Named moves, each a turn or a mirror, and the order they were made in; the first pair answered
move gal:
[-18   3  21 -14 -12 -11  15   1   1  13  10  26  12  -3  19  10   7   7
   2 -12   2   8  11  11  -7   5  -2  13   8  -3  15 -13  -8   0  -4 -10
   6]  ->  [-15   2  21  -9 -11 -13  11   6   2  19  13  22  15  -3  14  13   3   3
   1  -5   5   8  12  17  -7   2  -1  11   6  -6  16 -16  -8  -1  -3 -12
   8]
[ -8   6 -10  27  -7 -11  -4  19  -4  -5   5  -6  -2   3 -16   7  -4  24
  30 -22   3 -19   9  -8 -12 -17  22  -3  16  -2   3 -12  -9  14  -8  10
   1]  ->  [ -9   8 -11  26  -7  -9  -3  18  -5  -8   2  -6  -2   2 -14   7  -3  27
  30 -25   2 -19  11 -11 -12 -17  21  -3  16  -2   3 -11  -7  17  -9  13
   0]
[-32  20   8  -3 -11  13   1 -11   4   6   6 -10   6  10  -4   2   8  17
   8 -12  26   1  -9 -27 -10   7   8  -4  10  -4  12  -7   5  -6   6 -14
   9]  ->  [-28  19   7   2 -11  10  -4  -8   6  10   6 -15  12   8 -10   3   3  11
   8  -4  29   2  -9 -20 -12   3  11  -3  10  -8  13 -10   6  -8   7 -20
  15]
move Penu:
[  2  -4 -14  16   4  -9 -11  -6   5   5   0 -14  -1  -3 -20   1  -9 -14
  -3  15   1  -6  -3  -3  -1   1   5  -3 -16 -10   2   5   6   0  10   2
   8]  ->  [ -3   1 -18   1  14  -3  -4 -11  -4  -7  -4  -5  -9  -4  -6  -3   0  -5
   1   3 -16  -2   4 -15   8  13   1  -4 -18  -3  -4  18   9   3   4  15
   0]
[-14   2   2  16  -7   5   8 -10   2  -6  -1 -20   8  -1  13  -2  -1   3
  -5 -14  14  -4 -16 -14   0  -2  -2  -6  14   6   0   0  -9   4   6   2
  -2]  ->  [-10   2   4 -16   4   5  11   3  -2  -8  -5  13  12   8  22  -1  14  12
   2  -9  -5  12   8  -4  10   5   0   7  14   4   7   5  -4   3  -6   4
  -1]
[  8  -7  -3  14   5  -1 -14  -2  -4   5   3 -10   3  -7 -21   1  -7 -16
  -3  15  -2   1  -3  14   7  -1  10  -7 -10  -4  -8   1  -1  -7   3   3
   5]  ->  [  2   0  -4   5  10   8  -7 -12 -14  -6  -3  -5  -8  -9 -12  -4   2  -6
  -5   2 -13   2  -4  -4  11   9   8 -16 -14   5 -16  12   1  -1   3  17
  -8]
move rep:
[ -5  -4  -5  12   3  -5  -5  -6  -5   0   6  -8   4   0 -12  -5  -1  -2
  -6   1   8   1 -27 -12 -18   4   7 -12  10  -5  -6   4   5   7  11  -5
 -15]  ->  [  0  -4   3  -3  -1  -9  -6  11   2   8   8   5  15   7  -7  -3   3  -1
   0   5  15   7 -16   1 -22  -2   6   0  17  -9   8  -3   3   3   5 -16
  -4]
[-15  -5  -4  -4  -6   2  -8  16   6  19  -1  16  27   4  -2   8   3   3
   6   4  -3  -8   4  13  11  -3  10  -4  -3   2   3  -6   0 -27   2  13
  -6]  ->  [-14  -1  -7  -6  -2   5  -2   8   2  11  -2  18  20   1   2   5   8   7
   6  -2 -16  -9   6   5  17   4   7 -10  -7   6  -4   3   3 -26   3  20
 -14]
[ 24 -18 -14  16  16 -13 -34   6   2  21   1  -8   9 -12 -33  10 -17 -30
  -3  38 -19  -1   9  22   8  -4  18  -1 -24  -6  -8  -4  15 -10   7  -1
   9]  ->  [ 27 -17  -9  -8  22 -12 -29  16   1  19  -3  16  10  -3 -21   8  -6 -21
   2  39 -28  10  24  25  13  -2  16   8 -20  -9   0  -2  15 -10  -3   1
  12]
[ -7   7  -4  26  -8  -1  -1 -19 -12  -7  -3 -19 -11  -8  -2   0   0   0
   1  -2   3 -11 -21 -22  -2  -3  -6 -14   2   3 -24  -2  -2   6   7   7
 -11]  ->  [ -1   2   8  24 -16  -9  -6   5   6  10   4 -11  11   6  -4   7  -3  -6
   7  11  24  -5 -17   6 -11 -15  -4   2  14  -9   2 -20  -7   1   3 -17
   9]
move Tozeg:
[  1   3  -4  -8   4   3  -3  -3  13  -6 -13  12 -13 -14  19  -1  12  19
  -7 -11   6 -18   1  -8   2  17  -9 -12  14  -1   0   1 -18 -19  -3  -3
  -8]  ->  [ 16  -4 -12  -6  15  -7 -16   6  14   7 -15  15  -2 -17   5   3   4   2
 -11  11  -4 -11   9  11   7  13   2 -10   5 -10  -2  -2 -10 -27  -3  -6
   3]
[ -3   0   7   1  -9   0   2  -6   4   6   5  -9  -9   1  -2   1  -5   0
   0  -7  10  10 -14 -14 -10  -1  -4  -6  13   1   0  -4  -2   1   8  -8
   2]  ->  [  3  -1   9 -17  -3  -1   0   7   5   8   3  10  -1   4  -1   3   2   2
   2   1   2  19   3  -3  -5   1   0   5  13  -1  10  -4   1  -1   1  -9
   6]
[  0  -3  -7   5  11 -14  -2   3 -20  -6   4  -7 -25  -8  -4   8   2  -3
   0  -5   1   3   9   3  -3  -3  -9   0  -2   8  -5   6  10   1  -4   3
 -14]  ->  [  0  -6  -5  -3  12 -15   0   7 -22  -6   2   0 -23  -5  -1   9   6   2
   1  -6   0   8  14   4  -2  -1  -9   3  -2   9   1   4   9   2  -4   3
 -12]

Between the rows of a pair lie two moves.
[  8   6  14 -30  -6   3   8  10  14   8   8  15   8  19   3   0  16  -1
   9   9   8   8  -2  -2   6  -1  -1   7  12 -10  26 -13  10  -3 -11 -10
   2]  ->  [ -5  14  13 -26  -4  13  19 -11   3  -7   6   9  -9  13   9  -5  19   8
   4  -8   2   4 -10 -28   6   7  -7  -5  10   0   9   0   9   5  -8   4
 -14]  Penu Penu
[  8 -12 -10  34   4 -17 -12 -24   2  23   6 -15  16  19 -35 -14 -13 -17
 -16   1   2   4  -4  -3   0 -24  10 -15  -1  -2   9  -2   4  -1  20 -12
   0]  ->  [ -3  -2  11 -13  -4 -10  12  -5   9  10   7  22  22  40   4 -16  14  12
  -2 -21   5  15  17  -4  -4 -17  -6   6  21   2  31  -3  -6   6   3 -19
   1]  Tozeg Penu
[-10  -7 -10  17  -8 -13   9 -22 -22 -19  -4  -3 -22  -6  24   3  10  13
   4 -18  -4 -19 -13 -32  -1  16  27  -1  -5  20  -5  19  -1  13 -12  18
 -15]  ->  [ 16 -24 -15  -4   7 -28 -11  13 -14   3  -7  26  10  -2   7  11   9  -4
   8  22 -17  -4  19  11  10  11  41  20 -11   3  13  15   9  -2 -18   6
  12]  Tozeg gal
[ -8  21  22  -5  -9 -16   9  -6  20  13   2  -3   6  10  19  13  -9   0
 -12  -5  27 -14   3   5 -12 -13  -9   9   9   2  13  10   1  -5  -2 -10
  14]  ->  [-14  24  16   3  -2 -12  14 -25   8   5  -1 -13 -11   1  18  10  -7   1
 -18 -16  18 -19  -4 -15  -7  -6 -10  -5   0  11  -4  20   3   0   1   2
   0]  Tozeg Penu
[  3   2 -14  26   5  -9  -2  -4 -11   0   8 -19 -11  -2 -10  -5 -12  -4
  -4   4  -6  -4 -18  -5  -1  -7  -4 -14  -6   2 -12   2   0  -6   5  -2
  -7]  ->  [  5   2   2  -2  -3 -13   2  20   2   6  11   7   8  13   2  -1  -4   7
   4   6   3   7  -1  13  -6 -13  -8   7  10  -5  15  -8  -6  -9  -4 -22
   7]  Tozeg Penu
[ 10  -5 -12 -10  15   0   4  14  -5  27  -5  28  16   4 -10   3   2 -14
   4   7 -16   8  19  13   6   2   9   1 -18  -3  -4  -6  12   3   7   6
   4]  ->  [  7  -5 -19  19  13   1   0  -3  -8  25  -2   2   6  -5 -22   0 -10 -24
  -5   5 -10  -1  -2   3   5   1   9 -12 -24  -1 -15  -5  10   5  16   8
  -1]  rep rep
[  2  12 -13  -7   2  -2   5   7   4   2   4  10   1   2  17   0   7   3
   7 -14 -12 -11  14  -6  -2  -3   8  -1  13  14   8   3   6  11  -1 -10
  -4]  ->  [  8   8 -15  -8   2  -5   0  12   5   7   5  12   7   2   9   0   3  -1
   7  -6 -13  -8  17   4   0  -6  11   0   8   9  12  -1   9   8  -1 -13
   1]  rep Penu
[  9  13 -24   2  38   6   4 -15  -4  -6  -5   0 -17 -22  -1 -21   6  -4
 -10   6 -51   2   8 -22  38  20  23 -22 -37  13 -33  44  34 -13  22  54
 -15]  ->  [ 32  -8 -19  28  23 -14 -24  21  24  33   8 -14  25 -14 -35  -6 -20 -35
  -7  45 -14  -2   3  33  23  -9  36  -4 -30 -13  -3  10  32 -28  28  14
  22]  gal rep
[  2   2  -4   8  23  11  -6  -2 -25  -6 -27   8  15 -13 -13  -7  16  10
  -4   9 -18  16  14 -10   2 -10  10   9 -15  13  20  18  -9 -20  -7  24
   9]  ->  [  4   0  -9  25  22  11 -13  -6 -23  -4 -25  -3  17 -16 -23  -6   8   3
  -5  15  -9  12   5  -8   0 -16  11   5 -20   9  17  16  -5 -23  -2  23
  12]  gal rep
[  4  16  28 -27  -7  10  -2   8  -4   5  11   5  16 -14  -2   1  -5  -7
  -2  16  19  -1   7  16  -9   1  19   4   3 -16  23 -18 -10 -12 -15 -14
  15]  ->  [  9  11  14  -9   0   8 -12  -3 -11  11   9 -10  13 -27 -21   2 -18 -21
 -10  26  13  -4  -1  15  -1   0  27  -7 -13 -16   8 -13  -1 -15  -7  -4
  13]  gal Tozeg
[ -7  16  -3   5  -8  -2   4  -9  -6  -6   6 -16 -18  -1  -2   1  -6   2
   4  -6   1  -6  -8 -13  -2  12  -2 -18  -6   3 -18   5   4  -4   3  10
 -10]  ->  [  0  15  -2 -13   3  -2   5   1  -8  -8   4   4 -13   2   1   1   3   2
   8   0 -16   2  11  -6   4  15  -1 -11 -11   3 -17  10  10  -9  -7  14
  -8]  gal Penu
[ -8   0  -4 -14   0   3  10   1  -1  -7   1   8   4   9  10  -3   6  12
   1  -8  -1   1   2 -13  -4   2  -5   1  11   3   3   7 -11  -2  -6   4
  -4]  ->  [  2  -8  -9  11  -5  -3  -3   0   2   4   3 -14   8   0 -10   0 -11  -4
  -4   4  13  -7  -9  -4  -8  -6   1  -7   5  -5   1   0 -10  -5   4  -5
   4]  rep gal
[ 12  -9 -10 -10  13  -4  -3   6 -11   6 -10  16   3  -1  -7  -1   9  -2
   2  15 -21   8  16  14  13   9   6   0  -8  -2  -6  12   8 -10  -9   8
   6]  ->  [-14   5   6  -1 -10   5  18  -8  -5  -8  -3  -2 -10   6  16  -8  12  18
   7 -22  10  -6 -10 -10  -6   4  -9  -4  14   6  -1   7  -8   6  -5   0
  -9]  Penu Tozeg
[ -2  -8 -15   3   8  -7  -4  -4 -11   2   2  -9  -9  -9 -19  -1  -3 -10
  -4  -1  -4  13  -2   6  15   2   7 -12  -3   9  -4   4  10  -3   3  12
  -4]  ->  [-10  -1  -9   0   4  -2   6 -10 -12  -5   0  -5 -17  -6  -8  -4   1  -1
  -3 -15   1  10  -6  -5  12   4   0 -13   2  13  -4   8   6   1   2  15
 -11]  Penu Tozeg
[  7  -5  -8  29  -4  19  -9   7  -7  15  -9 -30 -21 -13  -5   8 -25  -4
 -15 -27  -9 -24  -9   6  -1 -10   4  -3  -2  -1   0   6  -2  -1   2   0
  23]  ->  [ 20  -9  -8  10   5  13 -14  27  -5  24 -11  -7  -7  -7  -4  11 -21  -7
 -11 -13 -21 -13  12  25   8  -9  10  10  -2  -9  12   6   3  -6  -6  -2
  32]  Tozeg Tozeg
[-19 -13  10 -19  -3 -11   8   4   8  -1   5  15  -5  12  19  17  20   0
  20   3 -18  -3  19 -18   9  23 -12   7   4  -6 -11  17 -11  13 -13   0
 -17]  ->  [-18 -21   9  24 -21 -19  -4  -4  18  14  11 -23  -1   5  -2  19  -3 -19
  14  10  12 -19 -10 -13  -7   9  -7  -2   5 -14 -14   2 -15  10   4 -15
 -12]  rep rep
[ 33   6  -1 -16  12   2 -15  28  -5   7  -6  14  20  19  10   8  22   4
 -11  19  10  -2  19  18   1  -9  -2  10   9  -4  18   7   5   3   2 -12
   2]  ->  [ 32   9 -20  10  22   5 -21  -1 -20  -2 -13 -12  -2  -1  -5   2  12  -3
 -23  16  -9 -13   6  -6  11  -1   1 -14 -15   4 -14  22  11   3   8  11
 -14]  rep Tozeg
[-12   8  -2   1  -2  -4   0 -25   5  -3   2 -13  -4   2   0   1   3  -9
  -1 -14  17  -9 -15 -20  -7   6  -5   9   4  -7 -11  -8  -6   9   1  -2
 -15]  ->  [ -2   1   3  -4  -1 -13  -9  -7  15   9   6  -4  12  10  -9   4   0 -15
   3   4  22  -2  -5   5  -7  -2   0  20   6 -17   4 -19  -3   4  -2 -16
   2]  Penu Penu
